In the data rows, the value 128 means zero.
Each thing below was measured twice, in two different ways. The second way is not exact.
First some of them both ways: the first way, then the second way, then a blank line.
[101 173 177 215 139 135 161 146]
[193 127  99 156  94 149 182 184]

[118  86 113  96  47 121 187 138]
[ 94 170 169 200 124 117 103 141]

[121  53  88  80  75 142 108 120]
[ 76 133 148 130 164 158  47 119]

[154 159 115 217 125 109 188 122]
[153  81 158 170  99 140 205 125]

[ 94  60 183 156 146 115 101 179]
[129 163 141 106 103 167 131 189]

[170 212  91  84 109 106 114 117]
[ 97  78  87 138 125  38 140  80]

[147 138 126 198 177 125 204 147]
[192 104 167 150  89 142 179 132]

[143  75 171  71 108 107  75 164]
[ 49 170 135  71 120 156  96 139]

[144 187  79  51 135  99 138 137]
[106 114 131  98 126  36 107  80]

[163 230 116  99 145 142 137 107]
[150 100  86 129 116  66 156  58]

[151 119  42  84 153  82 121 138]
[ 97  80 176  92 146  75 132 121]

[176 172  73  74 135 116 167  92]
[133 111 170 116 140  54 148  48]

Here are 12 more, measured the second way only, each followed by its number:
[ 59 191 167 153 121 154 153 127] 0
[175 145  95 177 183 126  51 147] 1
[ 49 145  81 122 125 175 128 158] 2
[110 147  50 167 184 129 121 149] 3
[ 69 158 111 101 100 136 135 192] 4
[119  75 122 146  90 103 176  73] 5
[194 216 139 141 155 137 124 133] 6
[ 78 158 206 170 113 176 117 131] 7
[130 107 124  88 153  69 167  60] 8
[168  85 139 152  67 160 153 160] 9
[193 120  90 114 119  72 172 104] 10
[ 76 153 151 136 158 175  96 191] 11
Some of them follow, measured the first way. Which numbered row above is each one? Its number follows it:
[172 188  92  95 158 115 125  63] 8
[125 226 137 134 175 131 159  94] 10
[153 106 170 136  67 112  48 126] 2
Here are 12 more, measured the second way only, each followed by its number:
[171  73  62 181  98 108 134 124] 0
[189 145  88  89  99  75 153  99] 1
[185 204 149 112 185 108 115 126] 2
[138 101  59 204 150 121 119 130] 3
[ 91 159 156 183 143 216 138 116] 4
[ 50 142 107 157  88 123 122 174] 5
[117 140 195  77 133 162 181 133] 6
[162  78  82 125  73  49 129 134] 7
[121 111  61 124  92  48 136 106] 8
[ 72 126 159 187 133 190 118  87] 9
[ 55 167 188 153 131 174 109 127] 10
[104 101 137  75  71 126 173 189] 11
Some of them follow, measured the first way. Which numbered row above is each one? Its number follows it:
[121 229  96 105 147 141 137 168] 7
[ 56 100 142  82 173 147 153  78] 2
[118 215  97 167 108 182 143 153] 0
Here are 12 more, measured the second way only, each followed by its number:
[125 174 166 170 204 142 127 125] 0
[129  91 124 189  71 177 177  59] 1
[170 130 111 139  64  80 157  59] 2
[194 168  90 149 177 151  79 154] 3
[173  70  83 143  47  93 104 137] 4
[ 75 155 151 143  65 139  83 149] 5
[165 177 206 204 116 134 134 130] 6
[196 129  82 176  89 108 148 109] 7
[111 158 159 143 116 122  39 197] 8
[184 163 209  90 158 166 133 114] 9
[ 92  85 136 192 161 136  67 106] 10
[ 66 171 105  81  96 150 135 152] 11
Some of them follow, measured the first way. Which numbered row above is each one? Its number follows it:
[142 101  54 106  63 166 131 104] 10
[121  49 142 113 193 132 170 103] 9
[ 66  72 111  88  99 134 119 188] 8
Here are 12 more, measured the second way only, each followed by its number:
[166  72 124 167 150 143 162 178] 0
[119 199  81 136 186 158 151 103] 1
[ 33 103  96 109 155 158 153 142] 2
[ 96 156 159 140  76 181 114 174] 3
[146 106 164 186 175 174  75 106] 4
[147 204 104 158 217 128 113 111] 5
[169 213 108 144 170 155 131 113] 6
[150  73 147 121  90  49 173 126] 7
[ 62 106  79  88 145 186 168 136] 8
[104 110  70 136  87  99 164  76] 9
[170 154 153 155 199  73 119 131] 10
[ 99 106 171  92  70 145  84 144] 11
Some of them follow, measured the first way. Which numbered row above is each one? Its number follows it:
[ 87 124 213 122 136 155 154  68] 6
[ 68  96 161  89 102 146 115  56] 5
[130  53 173 155 106 120 134 195] 3
Here are 12 more, measured the second way only, each followed by its number:
[119  79 151 106  98 190 110 197] 0
[ 99 161 180 114  74 189 131 140] 1
[179 145  88 121  75  98 196 116] 2
[124 112 116  96  65  44 140  74] 3
[ 84 177  91 136 172 132 167 127] 4
[105 130 204 109 116 163  45 103] 5
[160 129  75 169 183 168 120 139] 6
[177 151  74  75 104 125 143  58] 7
[192  93  74 154  83 111 167 113] 8
[179 129 122 141 199 135  73 168] 9
[158  69 145 134  68 172 201 164] 10
[146  73 174 124  78 115 190 113] 11
Some of them follow, measured the first way. Which numbered row above is each one? Its number follows it:
[ 30 102  97 123 141 148  95 101] 9
[150 218 168 139 165  98 163 138] 2
[136 143 184 133  85  88  99  52] 4
Here are 12 more, measured the second way only, each followed by its number:
[ 81 190 162 103 116 187 157 157] 0
[159 125 123 173 199 121 112 205] 1
[ 93 138 176 142 155 204 116 111] 2
[124 124  85 127  89  54 189 129] 3
[182 137 115 208 140 127 155 100] 4
[118 142 106  72 193 110 100 106] 5
[147 134  68  80 203 155  96 137] 6
[196  78  69 203 137 149 125 135] 7
[157 101 166 185  98 199 188 119] 8
[130 131 124  81  89  61 185  96] 9
[153  44 100 100 124 115 110 124] 10
[166  97  90 111 109  51  75 118] 11
Some of them follow, measured the first way. Which numbered row above is each one? Its number follows it:
[ 87 187  91  72 136 178 103 161] 11
[ 85 164 142 165  84 160 197  87] 4
[166  26 134 142 109 150 124 114] 2
Here are 12 more, measured the second way only, each followed by its number:
[165 101 125  80 220 101  83 109] 0
[ 99  67 163  76 109  59 172 120] 1
[ 92 153 169  65 103 195 147 174] 2
[176 141  92 144 199 135  75 129] 3
[ 99  51 155  73 153  79 154 111] 4
[160 176 118 179 157 183  94 134] 5
[200 126  88 130 100  82 168  76] 6
[203 104  55 143 103  96 127 156] 7
[172  90 100  67 151  68 108 125] 8
[108 119 132  71  68 111 179 134] 9
[ 88  97 132 190 180 141 102 113] 10
[108 149  97 120  97  43 108  81] 11
Some of them follow, measured the first way. Which numbered row above is each one? Its number follows it:
[ 90 227 131 159 149 166 136 141] 7
[157 201 126  46 120 122 145 140] 11
[139 216 143 137 174 172 171 116] 6
Here are 12 more, measured the second way only, each followed by its number:
[ 97  56 145  86 103  67  95  97] 0
[ 96 173  88 126 114  96 187  66] 1
[ 74 123 180  78 133 127 128  52] 2
[100 152 223 111 167 138  70 127] 3
[118 157 133 189 158 216 116 105] 4
[ 57 150  76  72  94 110 120 131] 5
[159 122  96  37 149 122 113 169] 6
[140 202 160 206  98 162 111 129] 7
[163  88  81  61 127  86 102 112] 8
[158 158 100 108  98 140 165  43] 9
[121 120  73  65 202 120 130 110] 10
[158 135  95  86 202 109  88  86] 11
Some of them follow, measured the first way. Which numbered row above is each one? Its number follows it:
[208  86 104  76 152 110 125 111] 2
[174 192 184  88 118  97 150  96] 1
[124 194 105  95 193 166  83 119] 8
Here are 12 more, measured the second way only, each followed by its number:
[132 101 100 151 216 126  51 140] 0
[125 130 144 136 156 176  95 216] 1
[ 33 173 132 116 108 170 107 161] 2
[113 147 169 147  65 137  88 219] 3
[198  73 131 113 164  96 131 196] 4
[204 152 180 101 130 122 172 177] 5
[ 77 134 174  73 118 147 114 181] 6
[158 107 166 162  71 196 150 138] 7
[174 112 168 137  65 193 131 123] 8
[129 116  97 108 171 185 170 151] 9
[ 32 158  92  98 142 138 134 163] 10
[ 99 137 157  31 117 106  85 126] 11
Some of them follow, measured the first way. Which numbered row above is each one? Its number follows it:
[ 81 113 147 153 208  99 182 138] 5
[ 69 100  70 112 102 164  81  90] 0
[147  71 171 113  80  92  73 158] 2
Here are 12 more, measured the second way only, each followed by its number:
[218  96  70 158 107 161 138 133] 0
[ 57 144 161 142 100 144  84 115] 1
[107  68 171 164 112  77 173  81] 2
[ 99 101 111  71 204 138  73 129] 3
[212 117 101 167 150 148 112 121] 4
[131 153 144  78 215  86  98 117] 5
[ 60 132 182  95 104 128  90 151] 6
[146  75 177 108 102  63 186 135] 7
[ 63 154 188 150 166 152  96 133] 8
[ 69 177 172 123 177  87 110 100] 9
[156 185 156 197 139 149 157 177] 10
[ 76 103 139  99  55 147  82 155] 11
Some of them follow, measured the first way. Which numbered row above is each one? Its number follows it:
[100 186 151 203 150 188 132 143] 0
[185 177  61 116 121 108 179 121] 2
[ 84 102 102  65 164 111  99  68] 5
